A single turn carries every row of the set below to another of its rows. Some are shown first; where does it send the rows asked next?
K_279: [  9  31   8  18  15  11   0  26  19  14 -33  24  25  -6]
K_345: [-15   6 -50   7  10  -4  18  -3 -24   7  13 -17  34   1]
K_573: [ -9   7 -12 -10 -21   9  29 -12  11  13 -22   9  12  14]
K_777: [  0  23  19 -10 -26   8   2  13  34  -7   1  -1 -13  11]
K_348: [-11  31  -7 -24  -6   5  28   0  18  -3  -4  -2 -12  17]
K_102: [ 12   1  10  19 -35  16  -7 -13  18  19  11 -21  26  -1]
K_114: [ 10  39   8  16  15  11  -2  24  20  10 -27  22  20  -6]
K_440: [  2  -1  12   0 -40   7   3  -5  25   9 -24  11   8   9]
K_576: [  3  -7  -4  14 -11 -23 -21  27 -15 -24 -11   1 -27 -28]
K_266: [  9  41   1  13  23  11   3  25  16   9 -28  18  18  -5]
K_79: [-25  22 -32 -12  25 -14  -6  21  12 -12  45 -21  10  -4]
K_242: [ -6  34 -19  -6   5  15  21 -12   9   9  22 -29  10  14]
K_939: [-15  -3   4   9 -13 -11 -39  24  27 -15  41 -18  21 -18]
K_705: [-17 -30 -18  20 -22  -9 -24   4   9  11   8  -6  50 -19]
K_555: [ -4  -8  -8  -9  14 -33 -55  18  20  -3  30  17  -8  -9]
K_48: [ -8 -10 -30  10   2 -21   8  16 -33 -10 -24   4 -18 -24]
K_137: [-18   2 -38 -18  38 -34 -25  11   6   0  24  18  -7  -2]
K_335: [  9   0 -30 -27  45 -22 -21  11   4   9  13  25 -11  -6]
K_455: [ -1   4   8  28 -21  -4 -35  24  17 -12  35 -24  22  -9]
K_884: [ -7 -34 -16   6   2 -30 -51   0  11  15   2  28  17 -15]
K_685: [-13  30 -29   1  16  -8  -4  21   2 -18  44 -30  10   5]
K_642: [  9  31  14   4 -14  10  -6   4  26   4  31 -32   0   7]
K_73: [  9  35  -1  14  19  10   1  22  15  13 -34  21  25  -4]
K_382: [  0   4 -22   9 -18  14  26 -25   2  27   2 -17  27   7]
K_721: [ 16  -8  -2 -13  26 -20 -46  21  15   9  22  20  -9  -9]
K_132: [-13 -25 -45  -5  25 -32 -24  -7  -5  20   2  26  18  -6]
K_40: [ -4 -19 -18  32 -27  -3 -15  -5  -7   9   7 -11  50  -9]
K_815: [ -1 -21 -14  19 -15 -21  -9  16 -25 -15 -25   6 -16 -30]
K_541: [ -5   5 -20   5   8 -22  -5  26 -24 -21 -10  -2 -34 -25]
K_581: [ 20 -32  -7  -1   9 -22 -43   6   5  22  -1  33   9 -17]
K_72: [-32  -6 -55   2  12  -8  11  -4  -8  11  13  -6  39 -12]
K_340: [ 10 -26 -35 -16  32 -22 -19  -2  -5  25  -2  34   7  -4]

K_555 -> K_137
K_279 -> K_114
K_705 -> K_939
And these:
K_382 -> K_102
K_48 -> K_815
K_721 -> K_335
K_345 -> K_40
K_573 -> K_440

